In the rows, zero is written as 128.
Families of rows that turns and mirrors carry onto each other, the same ones carrying the whole set onto itself: the rest of each named row's family, in list order
4 families of 4 rows
zas: [124 127 108 107 123  64 121 112 114 114 149 121 116 125 136]
Tum: [142 119  94 131 138  97 139 124 148 110 136 109 119 149 100]
Fuzim: [140 139 142 114 168 123 133 134 112 128 119 102 103 110 159]
Nuzi: [127 147 193 122 124 162 117 148 114 120 129 129 146 118 137]
pora: [142 114 112 128 119  74 127 101 112 149 148 129 132 119 149]
vum: [114 133 161 157 117 184 113 148 119 116 118 142 122 118 129]
sizu: [ 97 112 136 147  83 130 130 121 111 115 154 162 155 128 101]
pubu: [144 149 176 126 101 160 104 133 116 132 118 154 132 108 154]
gezen: [171 128 132 115 152 132 118 127 114 147 120 125 119 104 168]
bub: [139 106  83 132 130  90 138 113 108 108 146 143 133 137 123]
dorig: [156 128 107 143 164 143 122 138 116 109 110 122 101 126 151]
suli: [117 146 161 131 108 170 145 141 143 105 115 142 126 132  94]
kab: [114 133 132 141  93 110 148 120 140 102 140 141 148 157  83]
mep: [115 135 155 139  68 103 113 106 113 135 147 158 146 122 136]
balu: [111 136 159 116  79 103 105 126 115 107 159 148 159 133 115]
kas: [145 133 122 122 154 156 136 145 150 113 110 110  99 125 111]

Which other rows belong to the same family as zas? Fuzim, Nuzi, balu
Which other rows belong to the same family as suli? Tum, kab, kas

Families of rows that turns and mirrors carry onto each other, the same ones carrying the whole set onto itself: the rest of each named row's family, in list order
4 families of 4 rows
Fug: [164 152 119 121 117 105 131 106 140 127 137 101 130 108 133  97 120 150
  81 116 107 125 162 101 134 175 110 128]
bovu: [145 152 126 130 119  96 118  97 145 122 147 107 141 113 134  89 121 148
  80 115 114 118 167 109 136 167 118 152]
ruk: [120 123 161  80 136 116 140 133 126 124 151 157 131 131  92 138 154 150
 146 123 153 142  97 145 117 132 153 106]
pili: [162 150 104 131 117 111 120 118 140 145 133 108 123 113 123  91 119 148
  83 108 103 127 156  99 144 165 117 142]
lan: [ 98 119 129 145 128 152 152 121 128  89 100 133 150 118 116 128 121 147
 131 141  99 129  66 176 127 154 145 149]
tapap: [166 161 127 154 101  95 113 106 109 109 119  83 135  91 129  82 130 120
 134 126 113 138 140 151 147 100 115  97]
buno: [146 147 134 151 100  96 103 102 108 113 125  88 138  80 126  83 118 132
 125 126 111 146 135 131 145  80 120 103]
gipi: [148 150 123 151  86 102  96 110  91 114 124  81 141  98 115  89 123 125
 132 116 114 134 144 146 136  89 128 103]
biku: [156 159 120 143  89 105 108 111  93 119 130  80 133 103 126  74 123 121
 136 119 111 134 148 151 147  98 135 106]
zabef: [153 153 112 125 117 109 111 109 146 134 143 113 126 120 126  91 114 149
  81 104 105 111 146 101 139 167 109 148]
mos: [102 124 131 138 123 158 158 125 129 100 102 136 141 115 123 125 124 138
 143 139  97 145  56 166 121 158 146 145]
Fina: [ 95 116 120 136 134 146 151 118 122  84 102 132 166 114 107 140 109 159
 141 133  99 141  75 155 125 157 153 144]
Gozas: [100 127 123 135 130 157 156 133 131  87 110 146 146 113 106 122 108 144
 148 142  83 142  67 154 126 155 149 138]
Pazog: [119 133 151  84 148 105 132 123 128 117 152 161 141 129 102 130 150 143
 172 117 150 137  87 147 122 135 152 123]
Vono: [120 132 150  93 135 114 143 142 125 116 158 164 137 131  88 132 151 134
 171 125 142 145 109 152 111 147 160 118]
vikog: [116 134 153  87 132 128 149 135 133 117 149 155 134 137  93 139 156 142
 150 115 152 155 106 156 121 144 158 105]

Which other rows belong to the same family as lan? ruk, gipi, zabef
Which other rows belong to the same family as buno? bovu, Fina, Pazog
Which other rows belong to the same family as pili? biku, mos, vikog

Families of rows that turns and mirrors carry onto each other, the same ones carrying the whole set onto itself: the rest of each named row's family, in list order
6 families of 6 rows
Giba: [ 95 137 133 129 105 134 132  87 154  99 107 130 131]
Lal: [148 167 160  91  96 123 144 136 140 127 146 120 145]
seko: [159 147 175 113 113 125 120 142 112 142 147 129 146]
Gar: [100 163 124 122 128 118 146 133 150 138 129  76 125]
pibe: [157  98 106 143 166 127 120 129 107 139 125 126 138]
Nofu: [129  91  84 134 150 129 150 123 133 107 131 126 151]
tila: [130  95  83 119 162 135 147 133 120 124 144 133 127]
Fulen: [161 160 171 136 113 139 148 130 124 140 149 131 127]
suzas: [130  92  97 122 155 124 135 100 133 109 135  93 129]
vugek: [103 153 148 134  96 114 122  93 141  97 115 111 129]
kaze: [131  92 146 130 127 118 131 106 108  92 126 149 105]
kosi: [151 158 178 132  97 117 132 123 147 131 152 125 137]
Nofi: [151 114 136 119 137 134 111  75 127  95 135 145 121]
pel: [145  85 112 123 168 142 144 112 138 122 117 132 131]
vovo: [ 94 153 115 146 121 116 149 155 124 136 138  95 141]
zomag: [158 109 125  89 130 124 115 105 109 103 162 139 125]
Sem: [102 132 123 151 119  98 153 139 134 124 112  88 118]
luki: [150 127 185 107 126 135 135 136 144 130 136 161 134]
leba: [133 143 150 107 155 113 117 159 155 166 150 129 129]
pag: [144 136 128 114 143 126 146 172 140 159 164 124 145]
Lopam: [143 114 138 116 141 128  98  90 123 113 160 154 110]
radi: [129  84 110 129 157 150 128 113 134 117 132 131 163]
mebe: [ 97 143  95 145 137 109 127 135 130 135  93 114 128]
noze: [ 91 135  99 131 121 118 161 153 144 129 124 102 139]
nolot: [142 151 125 113 146  96 116 158 159 146 161 150 134]
sep: [152 163 177 111 118 124 107 113 147 131 151 137 136]
tota: [ 98 137 135 118  92 110 132 120 146 103  94 122 152]
vel: [ 89 137 116  98 101 131 131 100 126  94 118 111 133]
Lisu: [168 138 129  96 159 121 134 137 162 149 159 120 134]
nima: [136 112 113 118 141 103 107 104 130 103 151 163 104]
Fuba: [ 82 125 141 129 105 138 126 108 156 110 113 121 158]
rutuz: [ 80 141 163 121 102 113 127 130 139 112 113 135 118]
fasaf: [108 159 117 158 118 125 162 135 117 126 120 101 121]
rimul: [149 146 135 129 141 113 126 163 154 164 120 126 162]
Lugaf: [147 147 116 106 161 128 134 157 145 154 161 149 140]
meza: [140 116 114 103 143 124 111 100 104 104 123 160 108]

Which other rows belong to the same family as Lal? Gar, suzas, zomag, vel, Lisu
Which other rows belong to the same family as tota? seko, pel, Sem, leba, meza
Which other rows belong to the same family as luki? pibe, kaze, mebe, rutuz, rimul
Which other rows belong to the same family as Lugaf? Giba, Nofu, kosi, vovo, Lopam

Families of rows that turns and mirrors carry onto each other, the same ones carrying the whole set onto itself: the rest of each named row's family, in list order
4 families of 8 rows
Sedup: [153 178 109 114 127 101 106 157 138 118 130 134 124 104 123 132 187]
luv: [120 174 105 136 133  81 111 148 151 133 148 123 103 104 100 141 166]
sop: [ 98 155 148 116 108 145  67 143 146 109  95 161 114 134 146 147 127]
nurav: [147 177 140 110 145  94 123 132  96 145 114 142 128 143  76 128 139]
Moko: [ 73 136 153 127 132 136 134 125  92 120 111 121 115 100 148 131 116]
Favos: [133 138 127  98 107 141  93 149 159 113  99 171 122 127 148 146 160]
sevom: [128 121 117  94 122 160  96 134 134 140 120 152 122 149 146 146 157]
Duz: [154 175 120 102 135 103 100 150 121 158 117 137 116 123 105 106 178]
nuvos: [118 187 117  97 125  97  92 151 131 160 118 125 135  87 108 129 174]
tasu: [135 132 124 115 122  82 121 167 140 175 104 138 113 112 116  91 150]
melif: [109 135 125 134 141  79 163 157 131 131 111 155 129 120  90 138 101]
Did: [ 80 155 156 138 123 133  86 152 115 104  95 144 118 125 150 130  98]
bizuk: [136 188 126 126 153  98 136 141  98 105 129 140 136 125  87 149 137]
nemur: [111 195 133 100 140  95 112 131 106 147 116 133 145 110  75 153 140]
faz: [109 148 111 143 125  67 125 155 163 143 139 125 101 101 102 137 147]
vop: [104 116 142 132 138 135 128 143  83 126 119 119 135 138 150 126 107]
gasiv: [ 67 128 124 105 131 156 124 131 132 142 107 153  98 101 145 128 131]
Tonu: [ 95 108 110 114 141 155 120 156 122 150 116 147 116 132 152 116 123]
mogav: [ 98 150 146 140 144 125 134 156  88  96 102 142 134 121 140 124  95]
Mafiv: [117 180 116 138 142  80 123 136 135 126 147 128 109 118  80 155 145]
Nirel: [137 129 152 112 121 140 105 122  96 115 123 123 140 154 143 157 142]
tizu: [101 136 139  91 108 154 103 109 142 128 110 152 106 116 141 159 162]
Pap: [107 143 169 112 110 134 113 103 103 107 113 120 122 116 144 162 147]
Gadak: [127 123 109 123 115  82 133 174 170 144 112 150 117  99 126 121 151]
lefig: [101 143 127 108 111  73 115 162 149 174 104 127 134  83 113 123 143]
Simo: [101 161 166 129 110 133  74 138 122  97  96 142 124 133 148 149 117]
pebi: [ 90 125 114 118 135 141 126 169 145 127  93 179 114 118 143 118 110]
vofu: [ 77 149 138 125 122 146  80 156 140 119  92 163 108 125 149 128 107]
meful: [105 154 121 145 133  66 137 142 146 135 139 130 108 115  83 151 126]
Nog: [128 134 145 122 132  73 144 149 115 162 100 142 125 133  87 114 112]
todon: [ 94 151 142 111 125  71 135 142 125 162 102 136 145 105  81 146 110]
dobur: [143 163 159 122 115 126 100 136 104  82 107 136 142 130 146 153 146]

Which other rows belong to the same family as gasiv? Moko, nuvos, nemur, tizu, Pap, lefig, todon
Which other rows belong to the same family as Duz? nurav, sevom, tasu, vop, Tonu, Nirel, Nog
Which other rows belong to the same family as Did? luv, sop, faz, Mafiv, Simo, vofu, meful

Families of rows that turns and mirrors carry onto each other, the same ones carrying the whole set onto itself: the rest of each named row's family, in list order
4 families of 8 rows
vuv: [154 102 112 160 105 136 159 122 142]
kufol: [127 145 144 148  60 109 120 109 167]
zumi: [144 146 156 155  84  72 163 138 139]
koz: [130  98 134 121 106 119 137  63 161]
temi: [160 116 117 148  94 136 170 126 131]
Kivi: [131 151 125 150  72 117 119 105 168]
Gir: [122 102 128 105 105 112 131  75 160]
beti: [111 148 154 141  92  57 141  97 152]
Vug: [161 102 106 154  89 130 156 113 155]
refuz: [120 122 120 154  60  99 183  91 172]
lamiz: [110 153 167 127 111  72 154  93 151]
Gana: [168 150 136 120 120 104 128 118 135]
basev: [114 110 120 127 107 104 143  54 161]
Fopo: [148 111 153 146 121  90 198  82 138]
Vufu: [108 121 138 158  70 113 190  91 163]
Pidi: [127 108 116 128 115 129 147  66 158]
nov: [125 115 133 161  70  89 197  87 153]
fem: [141 156 138 159  95  82 172 142 142]
Puba: [156 106 110 146 103 139 165 100 129]
nukub: [121 140 111 145  58 115 130 110 157]
Daza: [110 137 153 137 107  65 139  75 168]
Duvig: [141 103 148 130 130  85 192  99 134]
Mino: [117 152 160 120  96  66 152  82 160]
Fonap: [143 139 130 127 126 105 108 108 130]
kazi: [104 106 139 160  81 100 184  88 171]
fupog: [122 142 117 137  79 111 112 121 159]
Mizus: [150 151 145 174  95  91 180 131 145]
Derup: [145 110 131 132 141  94 190  96 140]
fod: [147 115 153 141 137  79 175  86 126]
Pago: [163 135 135 124 132  90 119 113 140]
furu: [151 131 151 127 140 101 126 112 127]
gub: [151 143 144 161  90  92 163 142 121]

Which other rows belong to the same family as furu? zumi, temi, refuz, Fopo, Pidi, Daza, fupog
Which other rows belong to the same family as koz? vuv, Kivi, Vufu, fem, Duvig, Mino, Pago

